In the rows, 128 means zero.
The rows below come in pairs that one turn or mirror swaps. Which row does each named row swap with?
The rows were stretched afterwards, more along some directions than others.
Q_242: [135 119  89 138 133 144 104 153 108 147 149 138 151  97 108 156 146 153]
Q_484: [154 123 115 112 145 116 114 145 155 110 130 120  97 113 128 111 127  95]
Q_374: [151 132 113 118 142 115 109 143 147 120 134 122 109 120 137 118 141 106]
Q_936: [155 137  96 151 130 152 106 106 140 158 135 139 175 132 105 106 163 102]
Q_892: [144 119 125  93 148 136 148 144 162 104 134 133 127 130 146 122 139 100]
Q_386: [131 119 133 108 144 137 141 136 162  99 147 131 142 124 141 131 135 111]
Q_471: [159 137  97 147 139 155 112 108 135 167 128 140 177 134 106 103 158 103]
Q_833: [136 120 134 104 143 138 145 134 160 104 145 135 147 130 140 129 131 106]
Q_308: [157 135 101 153 133 153 108 104 130 160 127 149 181 137 109 106 157 102]
Q_3: [165 136  95 147 136 152 113 107 134 161 127 145 180 138 114 104 162  95]
Q_407: [151 131 119 125 149 119 115 143 139 121 135 119 114 116 124 121 124 108]
Q_887: [146 116 116 118 152 111 115 140 142 116 132 118 103 116 130 113 125 110]
Q_120: [164 135  94 153 136 150 107 110 130 163 129 146 178 131 110 108 158 106]
Q_722: [142 111 128 108 144 138 139 141 166 117 150 132 146 131 152 133 149 105]
Q_785: [125 118  92 142 134 149 102 155 104 146 144 136 154  99 109 159 148 148]
Q_668: [125 124 100 140 145 155 101 147 110 153 144 143 156  95 105 152 141 146]
Q_747: [160 123 112 129 148 118 116 144 150 133 142 118 119 123 138 123 143 112]
Q_75: [159 122 123 142 135 150 130 120 114 137 138 150 169 147 129 149 134 110]
Q_488: [125 118  99 141 133 150 100 147 107 148 144 133 150  96 108 154 145 151]
Q_940: [125 123  96 140 138 153 106 147 105 154 147 132 149 103 108 153 151 155]
Q_250: [162 135  92 146 133 150 107 108 140 157 134 145 176 136 110 103 163  91]
Q_558: [142 108 138 106 152 138 143 132 159 115 143 129 136 129 147 124 139 107]
Q_209: [144 134 142 153 145 147  97 116 124 120 145 148 141 111 132 137 128  87]
Q_895: [145 138 138 152 144 146  99 118 125 121 147 152 143 113 138 144 134  91]
Q_618: [162 135  98 153 133 151 104 105 137 165 133 144 186 132 113 106 156  98]
Q_625: [124 125  92 140 138 156 104 149 108 155 145 128 157 101 107 155 158 154]
Q_745: [140 136 134 151 144 146  99 125 127 118 147 150 138 110 133 143 133  89]
Q_796: [148 123 117 123 143 119 111 145 140 125 134 114 121 118 129 126 129 116]
Q_305: [151 127 116 129 148 121 119 142 141 123 131 117 118 125 124 117 131 109]
Q_223: [161 112 116 123 149 113 115 141 145 122 135 117 111 118 131 118 132 106]
Q_94: [153 123 122 112 141 122 114 138 152 124 135 115 106 120 124 115 128 107]
Q_375: [127 120  94 144 135 150 108 150 105 157 145 134 163 102 113 159 149 156]
Q_73: [152 119 118 124 143 120 111 145 143 126 135 120 119 122 131 119 129 106]
Q_458: [129 117  95 141 134 153 103 148 107 150 141 138 163 100 110 153 149 147]
Q_918: [135 125 136 109 143 136 144 131 164 109 145 131 144 132 150 128 143 108]
Q_510: [133 121 130  99 139 138 142 139 158 112 142 135 138 136 149 129 146 112]
Q_639: [144 121 126 107 143 131 147 139 162 107 145 137 143 133 154 131 144 108]
Q_929: [159 125 117 144 134 145 136 120 116 130 137 148 166 148 124 145 131 110]
Q_898: [138 137 139 151 146 150 100 120 125 116 145 149 141 110 133 140 128  89]
Q_131: [143 108 132 105 154 138 146 135 167 111 143 128 127 137 149 123 154 105]
Q_2: [163 139  99 153 136 153 112 102 136 159 132 148 181 138 112 103 157  98]
Q_164: [133 111 136 106 149 132 149 126 160 110 137 132 129 138 141 112 135 102]
Q_9: [153 114 120 122 154 119 111 142 155 118 138 114  98 117 134 117 143 106]
Q_710: [123 121  95 138 136 149 102 148 113 148 145 131 152  94 105 153 148 151]
Q_968: [168 133  94 145 137 155 109 113 133 164 130 149 183 137 110 102 159  90]
Q_928: [159 120 120 141 136 146 136 121 113 131 139 149 167 146 129 151 134 115]
Q_508: [160 126 120 141 138 150 134 118 118 137 138 150 169 149 128 144 133 113]
Q_499: [142 128 127  94 151 137 141 144 163 108 142 132 128 124 152 131 149  99]
Q_718: [162 136  94 150 140 150 112 112 131 164 130 151 176 134 101 109 150 103]
Q_744: [125 122  96 143 135 150 101 147 102 147 141 138 156 100 112 157 150 153]

Q_499 swaps with Q_94
Q_9 swaps with Q_131
Q_558 swaps with Q_223
Q_488 swaps with Q_3

The rows below come in pairs that one turn or mirror swaps. Which row does each named row swap with?
The rows were stretched afterwards, more along some directions than others.
Q_40: [117 142 124 106 146 115 116 105 154 143 120 117 118 133 144 117 126]
Q_467: [116 139 118 137 133 116 108 115 136 140 129 114 122 130 156 144 120]
Q_842: [117 134 138 140 125 126 142 129 122 147 124 127 123 123 122 136 111]
Q_760: [134 127 116 133 135 133 126 129 136 129 140 124 135 135 160 132 127]
Q_247: [126 138 147 133 159 116 139 128 114 124 132 153 124 178 151 121  94]
Q_126: [134 133 114 139 121 146 110 131 122 133 136 124 119 142 128  96 133]
Q_957: [128 135 103 131 147 104 102 116 175 148 142 120 130 131 142 110 118]
Q_72: [132 129 115 134 122 144 111 132 124 135 135 118 120 135 123 101 132]
Q_728: [140 136 117 114 124 128 115 115 164 128 124 111 130 142 120 113 137]
Q_757: [144 127 128 107 145 136 126 125 149 111 123 122 141 143 140 121 124]
Q_735: [126 123  94 150 113 136 114 132 143 135 152 127 135 124 138 134 135]
Q_390: [141 140 149 131 131 142 133 129 159 114 127 128 141 124 123 125 121]
Q_268: [117 135 140 138 142 117 127 123 110 134 123 116 119 142 155 135 101]
Q_828: [139 140 115 113 125 135 120 121 183 136 120 110 136 136 129 122 141]
Q_511: [124 135 149 119 147 123 132 126 102 127 130 132 125 155 132 116 109]
Q_804: [141 133 147 128 125 146 129 128 157 124 127 118 134 106 125 126 126]
Q_561: [123 149 149 117 144 109 139 130 163 146 118 129 130 135 124 139 114]
Q_367: [107 124 114 136 131 116 125 133 119 145 159 128 117 127 157 142 118]
Q_214: [123 127 115 142 143 110 117 117 159 133 152 125 150 113 139 146 115]
Q_993: [142 145 125 117 129 147 131 127 156 134 105 116 133 119 115 114 142]
Q_788: [110 135 132 124 132 120 130 115 119 150 126 111 108 125 153 125 109]
Q_537: [137 126 121 143 155 116 124 120 158 140 155 154 132 125 139 103 109]
Q_329: [146 128 144 127 124 149 131 130 151 120 124 115 144 105 122 122 130]
Q_122: [124 137 149 138 167 104 143 128 122 126 139 158 119 173 155 125  84]
Q_894: [137 129 123 140 147 128 127 124 146 139 154 151 124 137 148  95 115]
Q_943: [118 132 107 149 119 131 117 121 137 142 135 109 125 115 152 139 117]
Q_541: [138 136 109 139 120 151 103 135 131 120 132 121 123 143 128  99 139]
Q_750: [114 133 138 129 132 112 125 129 133 155 138 120 124 128 112 133 118]
Q_932: [107 126 130 145 172  90 138 133 117 143 149 147 121 154 161 135  83]
Q_28: [143 140 102 127 145 116 112 123 168 135 131 129 126 138 129 106 131]
Q_822: [135 135 123 115 122 128 120 114 159 133 120 110 130 136 116 117 133]
Q_809: [134 155 146 120 134 127 136 134 145 122 107 111 131 140 107 124 126]
Q_781: [126 130 124 138 150 108 122 118 151 131 146 120 144 116 140 145 111]
Q_444: [104 129 135 126 151 105 120 131 116 130 146 124 122 139 130 131 108]
Q_912: [121 133 155 115 137 111 153 138 136 135 132 124 139 132  95 147 119]
Q_398: [146 140 125 115 117 158 132 132 162 127 109 110 138 117 114 122 148]
Q_409: [103 127 134 123 150 105 118 131 125 129 148 123 125 135 135 135 111]
Q_372: [124 146 120 105 143 121 116 108 160 135 116 115 122 135 142 118 133]
Q_540: [119 129 142 119 130 114 147 139 138 136 141 126 143 130  98 149 124]
Q_495: [118 123 116 143 157 104 130 130 119 141 151 144 122 148 168 137 102]
Q_643: [105 128 120 158 137 112 138 137 108 154 157 148 116 136 154 145  99]
Q_116: [123 125 150 139 152 117 136 129  96 139 130 136 111 149 155 121  90]
Q_103: [119 130 151 142 165 103 144 128 126 131 142 162 124 161 149 131  79]
Q_899: [132 124 123 130 149 117 120 122 146 125 137 119 147 123 138 140 114]
Q_153: [146 134 145 123 120 155 127 128 151 116 124 111 139 112 123 117 136]
Q_105: [144 146 123 111 110 164 129 129 158 128 106 107 134 126 116 118 155]
Q_176: [144 125 133 132 150 132 132 127 139 134 144 153 120 141 145  92 114]
Q_771: [145 125 132 137 144 135 131 130 134 131 143 157 122 147 147  93 115]

Q_176 swaps with Q_153
Q_757 swaps with Q_511
Q_643 swaps with Q_943
Q_735 swaps with Q_842

The rows below come in pairs that one turn or mirror swaps. Which row does each named row swap with?
The rows were stretched afterwards, more along some directions than others.
Q_81: [140 114 114 148 124 117 130 128 116 148 140 135 111 124 105 124 157 105
 129 124 133 107 110]
Q_778: [137 114 140 134 133 155 136 105  84 132 118 159  91 131 113 113 140 108
 112 121 123 123 130]
Q_231: [150 109 132 152 146 113 112 117 113 152 125 120 116 138 127 119 130  64
 118 137  99  91 109]
Q_337: [157 128 113 136 120 138 117  93 107 162 132 145  85 160 130 120 146 107
 128 139 112 110  93]
Q_845: [142 136 117 103 127 130 129 127  98 144 119 132 101 136 132 122 143 117
 116 126 136 126  88]
Q_538: [143 111 107 127 123 148 110 113 120 155 147 133 125 159 121 137 150 109
 144 153 121 113  99]
Q_232: [153 110 122 130 127 160 134  99 115 133 121 146  99 162 121 121 143 116
 152 145 133 117 126]
Q_664: [126 114 115 134 125 141 120 119 103 155 126 134 120 157 119 109 140  68
 130 157 104 100 104]
Q_89: [180 120 120 137 151 127 103  93 119 122 128 139  96 135 119 121 146 101
 132 123 105  92 120]
Q_430: [165 114 108 150 134  99 135 125 139 147 140 130 132 131 114 119 146 101
 132 129 135  99 113]
Q_455: [156 119 102 131 115 129 140 141 124 161 134 128 113 121 109 122 141 101
 134 126 114  94  95]
Q_77: [138 114 107 137 111 144 134 110 112 155 127 127 119 163 116 130 156 148
 142 151 126  92  97]
Q_740: [164 143 110 117 142 136 133 114 140 108 137 156 124 158 113 116 152 122
 139 127 138 129 123]
Q_489: [143 115 122 144 128 126 100  85 132 144 130 130 126 172 134 123 158  90
 120 147 120  92 114]
Q_873: [135 124 141 148 143 160 107  97  73 141 113 151  89 129 141 133 132  89
 105 143 115 114 129]
Q_937: [163 119 129 127 134 136 106 114  98 139 132 129 121 124 127 139 157 100
 114 115 116 112 111]
Q_383: [169 122 115 141 117 114 110 119 131 148 135 126 144 151 119 117 137 102
 133 123 120 100 106]
Q_382: [118 123 123 125 124 155 119 105  81 160 110 140 112 141 122 120 161 112
 120 137 135 105 101]
Q_505: [157 115 117 132 154 122 121 128 121 141 101 130 124 133 120 117 151  88
 125 111 123  89 108]
Q_363: [151 114 140 152 137 164 106  96  74 125 121 143  87 132 150 113 132 103
 102 141 134 110 109]
Q_169: [162 101 107 172 134 139 129 100 113 134 119 147 106 145 121 113 142 103
 142 144 124  80 108]
Q_322: [179 121 112 122 143 144 123 103 112 112 115 159 127 156 127 116 146 111
 128 122 120 100 111]
Q_281: [153 137 134 154 142 150 104  90 110 135 117 120  90 132 143 123 150 118
 104 138 123  89 106]
Q_477: [129 100 128 149 122 136 112 107 100 153 127 134  81 138 136 110 116  76
 113 156 108 105  98]
Q_310: [150 106 131 146 134 144 115  99 114 125 145 134  95 127 111 113 150 113
 118 106 103 101 117]
Q_501: [155 105 124 150 147 140 114  82 113 137 119 147  82 148 134  98 134  86
 126 140 120 114  99]
Q_572: [169 133 105 123 141 124 125 127 133 139 113 156 131 139 120 123 158 116
 131 139 136 113 110]
Q_818: [175 104 122 154 144 110 113 131 118 136 138 127 125 121 128 112 134  69
 102 114 113  89  96]
Q_997: [151 144 105 135 135 164 121 126 115 139 122 143 124 140 127 119 141 116
 129 150 118 109 109]
Q_890: [176 126 137 127 144 143 108  89 129 115 134 147  93 168 123 121 158 124
 137 116 114 121 138]
Q_921: [124 138 111 142 136 159 127 112  92 133 103 163 122 143 127 120 148 120
 119 153 135  92 114]
Q_54: [135  98 127 149 113 131 116 124  96 157 118 117  91 120 131 107 122  75
 114 142 108 105  89]
Q_692: [155 114 109 138 136 118 115 108 105 147 101 142 113 154 124 111 140  89
 131 132 110  93  93]
Q_557: [183 107 125 128 133 118 121 118 105 143 136 127  97 110 129 119 141  87
 120 102 116 110  86]
Q_780: [164 111 126 130 128 148 122 108  99 114 109 140  95 143 145 110 130 101
 128 115 115 110 124]
Q_640: [167  89 127 144 145 113 132 116 115 146 120 130  91 127 117 105 126  78
 126 123 111  92  91]
Q_487: [131 120 118 137 144 112 134 125 120 157 133 132 133 146 105 131 156 103
 127 133 140 103  93]
Q_807: [157 126 139 126 133 115 102 113 110 149 125 126 110 146 116 134 141  88
 115 106 112 128 121]
Q_376: [126 133 108 133 126 138 125  91  99 148 110 152  97 176 129 120 135  96
 128 148 119 121 127]
Q_262: [154 134 128 133 120 158  99 110  95 127 105 139  88 136 154 134 122 132
 124 129 135 118 127]
Q_791: [140 107 113 134 119 122 118 139 124 138 117 121 145 137 115 115 135 114
 137 128 125  89 125]
Q_466: [152 109 107 164 121 153 125  95 100 133 116 141  95 138 144 120 131 131
 135 157 132  78 118]
Q_742: [163 120 102 138 123 154 128 134  99 145 111 145 108 116 132 115 125 103
 119 134 132 109  87]
Q_106: [159 118 112 136 134 133 107 118 105 140  95 124 111 143 155 116 129  81
 124 146 111  94 100]
Q_342: [160 126 129 138 128 153  88  93  90 128  92 144  90 151 147 117 122  96
 121 138 104 101 124]
Q_461: [146 129 134 119 142 136 113 110  92 128 113 151 102 136 115 131 158 118
 119 105 126 129 127]
Q_982: [151 120 111 148 133 146 125 118  90 158 102 144 111 117 131 124 126 112
 122 141 145 105 100]
Q_222: [182  88 142 158 147 142 112 107 112 116 127 138 105 115 117 120 135  84
 117 108 105 105 123]
Q_694: [158 119 131 139 156 157 120 114  92 138 124 145  90 120 122 138 140  83
 115 124 115 114 115]
Q_589: [159 123 112 137 121 159 112 129 119 140 130 132 117 129 126  99 145 100
 123 130 112  91 104]
Q_220: [169 109 150 162 157 150 123  95 110 118 139 145  99 128 110 113 133  94
 109 119 108 111 127]
Q_886: [158 101 128 136 131 159 115 102 113 152 143 127  95 149 126 126 148 104
 133 127 134 119 100]
Q_233: [160  99 119 125 118 138 118 131 126 128 140 123 133 142 110 113 145 114
 140 123 126 107 108]
Q_772: [143 125  89 134 109 152 133 102 109 142 139 145 103 157 127 126 138 128
 139 151 125  95  84]

Q_640 swaps with Q_778
Q_505 swaps with Q_382
Q_572 swaps with Q_77
Q_342 swaps with Q_807
Q_664 swaps with Q_694

